128 stands for zero in the data rows.
Here is a table of points, one per row:
[ 93  92 134 187  90 156 111  81 118 193 110 115 136 112 136 162 110 117
 138 146 166  85 109 122  92 112 146 106 170 133  95 130]
[140  60 111 125  64 134 130  98 202  66  96 142  94 123  83 178 119 190
 139 125 140  93 146  95 158 123 118  86 142 135  63 103]
[ 83 175 102  99 120 143 155 106 125  68 112 123  64 174 195 138 126 113
  99 137 156  86 123 120 118 132 103  90 136 130 120 122]
[108 139  92 102 138 150 124  98 136 107 115  96 163 142  83 125 148 127
 147 168 148 102  98  66 198  54 110 115 179 120 148 145]
[122 130 150 151 120  87 142 146 101 127 157 122 121  74  69 114  65 109
 113  95 138 114 166 173 118 146  79  90 155 112 131 126]
[124  90  80 116 117 100  98 119 135  51 148 152  98 131 106 131 185 192
 128 111  93  88 116 100 179 111 123 134 152 123 140 112]
[107  81 130 125 111 192 166 149 135  86 156 154  65  88 119 127 163  93
 135 156 149 190 121 124 129  65 133 136 157 101  63 166]
[137 163 133 146 159 130 129 117 199 125 160  98 127 101  92 127  78 142
 181  72 155  59 125 115 226 130  85 154 107  70  96 120]
[126 166 120 162 177 221  67 107 116 113 197 139  95  97 166  92 161 146
 127  93 146 141 141 126 207 125 117 127 137  91 161 116]
[ 95 130 127 155 134 168 132 146 171  73 128 184 138 151 125 176 128 155
 101 122 123 172 128  96 170 121 141 125 163  74 108 164]
[133 141 122 144 193 110  25 111 130  69 135 174 148 120  55 134 153 120
 121  70 142 120  99  82 102 170 108 113 205 102  66 109]
[126 182  92 155 114 163 159 107 163 112 106 147 154 130  76 150 161 111
 125 187 136 102 160  86 117 146 112 118  70  95 101 192]
[148 169 137 169 127  91 164  50 130 132 119 166 170 157 149 147 170  94
 190 112 110 116 122 128 143 156 129 182 129 130 156 166]
[117 116 159 143 127 133 111 142 140  58 171 119 158 166 100 145 177 142
 191 171 140 126 150 133 131 122 130 201 125 118 110  94]
[111  28 136 107 128  98 136 117  91  94 114 119 138 118 122 157 133 129
 104 104 144 120 172 110 139 185  93 174 125  66 144 150]
[ 83  89  91 126 101  96 164 123 167 118 164 113 157 162 127  92 121 139
 112 105 172 105 145  31 172 144 180 135 195 111 125 103]
[109 100 108  95 148 137 152 136 185 109 147 166  96  80 102 182 167 121
 117 116  81  84 150 205 139 120 117 187 154 116  96 148]
[130 157 107 137 179 159 150  61 167  54 133 174 134 143 161 142  73 119
 119  86 121 104 154 105 105  98  81 182 176  93 106 121]
[123 102 158 151 166 122 111 116 119 142 110 135  79 148 128  90 122  93
 170 106  37 114  95 101 159 179 161 143 176 162 114 135]
[137  87 132 131 160 134 118 128 144  63 159 119 152 105 193 189 157  99
 149 153  93 100 134  57 113 178  42 111 198 118 125 110]
[141 126 114 129 152 146  73 110 194 182 122 173  48  96 114 130 122 105
 150 205 124  77 161 108 145 138 173 161 123 124 152 132]
[174 126 109 132 180 141 106 130 234  56 107 100 133  88 107 120  78 110
 148 172 116  89 130 140 158 133 157 136 178 100 116 175]
[ 96 105  83 172 105 138 123  96 171 124 121 126 101 137  98 174 160 171
  71 142 117 145 100 126 171 102  76 130 132 155  78 173]
[125 136 110 111 159 190  47 150 136 115  69  82 147 180  65 121 153 100
 157 128 106  95 100 138 135  86 116 155 138  86 128 133]
[135 174 111 171 134 129 121 140 131 105 115 132  81 136 118 167 137 145
 156 112 123 122 237 109 116 104 148 167 152 127 143 119]
[145 114 124 129 183 110 186 137 153 135 194 133 150 138 128 117 156 147
  97 159 161 131 133 156 131 198 138 120 159 141 119 135]
[107 127 146  93 164 117  99 186  74  87 107 137 154 120 138  73 117 151
 115 152 142 101 152 110  92 124 124 135  76 103 144  83]
[ 82 139 195 191 163 164 144 107 151 108 147  84 126 140  58 146 115 170
 135 155 115 205 121 117 141 179 109 173 138 124 111  97]
[126  91 110 198 153 119 131  47 167  81 117 122 162 110  78 159 167 164
 142 120 209  91 116 128 113  97 129 125 163 106 189 129]
[148 120 210  79 123  98 151  76 176 110 111 137 106 101 116 132 112 135
 110 122 124 126  91  50 136  92  88 149 134 116 163 181]
[139 143 184 127 171 175 115 145 124  61  96 215 129 114  57 136 182  92
 157  89 165  74 120  90 160 135 141 118 171  84 119 168]
[ 95 129 124 171 117  93 155 149 166  88  99  91 108  87 148 166 149 140
  56 146 174  95  97  76 150 117 113 176 132 109 130 187]
[172 116 132  63 110 119 115 110 151 164 176 162 129 139 130 118 134 227
 156 108 170 143 137 110  73  88  88 137 181  96 151 113]
[146 149  90 109 146 121 120 133 156 142 156 170 107 127 100 149 144 134
  69 134 142 131  73  56 161 140 134 164 195  63 145 111]
[123 132 115 144 119 101 148 157 152 138 124 182  85 140 114 156 130 108
 127 169 122 109 147 115 172 131  90 131 146  36 100 116]
[148 148 135 168 105 167 129  93  78  69 152 160  72 114  84 147 133 139
 138 138  64  38  80 129 132  85 122 101 150 123 143  99]
[169 130 137 107 118  68 126  78 150  66 150  90  87  91 161  94 163 132
 180 142 134 160 122 140 138 122 149 143 106 113  88 118]
[108 142 124 181 103 114  70 175 176  81 142 161 109 143 109 162  98 132
 145  55 140 158 119  53 146 122  94 127 143 184 166 162]
[134  84 105 158 194 127 167 106  92 118 128 128 147 110 145 199  89 192
 117 184  96 100 198 116 130 149  78 170 151 144 145  92]
[172 101 191 132 122 145  70  64 112 105 157 178 121 122 132 117 144 137
 104 183 140 109 180 100 156 145  49 171 125 103 109 150]
[108 120 132 140 157 105 114 154 148 124 179 111 117 168 123 169 164 162
 165 110 102  56 118 173 158 119  38 136 136 107 127 172]
[130 136 137 138 102 147 159 123 185  72 151 193 106 136 118  94  73 131
 104 182 152 101 140 193 115 135 104 149 138 161 185 115]
[141 187  69 120 129  80  88 130 165  96  93 140 151  96 116 152 143 121
 148 116 122 146 102 124 117 123  83 153 148  95 117 107]
[108 113 158  71 144 154 137  95 131 134 175 130 100  98  66 167 170  82
 152 133 161  85  95  92 127 155 117 159 149 179 149 124]
[123 112 161 152 158 102 102  83 129 132 188 121  97 158  47 162 105  90
 111 147 113 121 145  68 115  38  75 144 180  93 130 145]
[ 76 117 140 127 106 130  79  91 150  76 147 161 124 150 112 148  88  84
 150 120 139 154  60 117 184  56 153 138 162  75 162 138]
[191 171 152 153 112 117  83 171 151 101 167 122 149 107 149 176 148 100
  80 165 138 110 188 112 147 108 124 121 159 137 104 150]
[121 117 105 123 169 123 163  96 160 144  73 119 116 119 112 141 134 110
 141 103 146 183 162 115 110 133  87 121 172  80 120 114]
[168 144 128 174 147 184 107  99 152 120 106 130 135 146 110 129 173  58
 142  84 132 134  80  92 164 114  62 110 104 117 177  69]
[135 154 171 154 153  66 182 120 131 104 145 149 142 139  85 122 149 127
  86 184 116 100 137 145 177  98 133 108 131 114  61  78]
[178  79  93 209 140 132 119 105 167  98 179 138 122 174  93  56 161  72
 100 122 115  97 163 129  85 135 101 141 133 117 106 137]
[150 161 103 107  94 146 113  88  77 110 155 132 154  64  87 153 132 134
 111 108 123 149 105  91 114 112 130 159 152 126 171 153]
[191 142 115 195 100 115 150 127 128 109 114 169  99  83 150 101 125 137
 129 143 145  74  63 115 155 108  86 208 149 107  62  96]
[165 138  71 123 123 130  77  91 103 100  85 167  86 174  69 119 107  89
 139 138 200 149 156  97 220 152  96 134 131 175  90 132]
[116 160 167 110  88 149  89 114 143  83 106  74  80 142 110 112 203  86
 133 107 151  83 166 167 151 145  65 180 234  99 177 112]
[173 174 116 149 182 115 182 162 113  87 154  83  89 146 106 148 154 109
 131 112 163 103 125  97 129  80 108 140 160 173  94 142]
[165 113 185 150 100 162 168 163 192 147 122 164 133 143 117 105 146 182
 125 176  80 101 154  85 130  93  90 131 174 146 154 135]
[132 154 161 139 123 153 124  88 145 126 139 136 186 110 159 116 149 123
 126  92 108 105 165 155 157 117 138  87 164 132 101 156]
[167  91 126 127 146 177 126 145 153 124 127 140 133 105  93 183 118 136
 121 139 174 139  34 122 134 109  98 161 118 137 162  98]
Along one direction, these points spread out more than along any other. Take the direction at right angles to it along which they spread out most. Go by this last direction. For each point below, how far along it does it lie, from 0 to 99? The average is 50, and the first point in the table lies past the average. One standard deviation of the points above along it is 16.
[114 141  95 136 163  98  64 107 140 115  86 118 130  76 116  70 136 103
 133 135  86 141 163 153 147 100 100 111 128 137 135 156] 30
[ 69 137 176 113 139 117  94  88 169 116 106 118 173  99 117 146 141  96
  78 110  85 130 161  68 154 137  93 179 145 176 127  12] 43
[106 164 169 172 151  88 134 130 141  93 103 169  59  72  83 116 178 152
 146 178 190 129 127 106 153 131  91 119 182 106 169 112] 52
[131  88 146 175  96  90 128 145 163 131 166 160 108  65 127 180 128  91
 146 164 145 123 131 122 171  92 120 186 155  97 137 157] 66
[193 112 208 142 204 107  95 121 137 127  95 135  82 171 165 193 162 139
  69 102 151 117 135 155 166  87 155  96 108 126 138 104] 41
[111 103  98 164 135 159 147 113 141 139 146 152 126  88 154 153 128 163
 105 108 178  77 162  84 138 112 132 195 144 100  56 114] 65
[202 131 139 151  41 136 160  99 139  99  97 105 110 159 103 180  72 147
 133 153 112 116 122 145 201 148 120 130 194  69 101 141] 64
[179 147  87 148 121 132 122 124 140  92 151 107 103 118  54 151 188 101
 134  96  82 146 151 117 173 123 172 138 108  87 181  95] 37
[157 148 156 127 128 166 115  94 138  86  88 111 118 160  79 108 107 150
  66 115 146 120 103 106 151 147 155 198 199 131 119 172] 56
[124 166 139 139  95 145 126  73 200 104 180  94  69 124 112 166 138 141
 113 155 133  90 107  70  79 161 122 123 122  62 109 107] 61
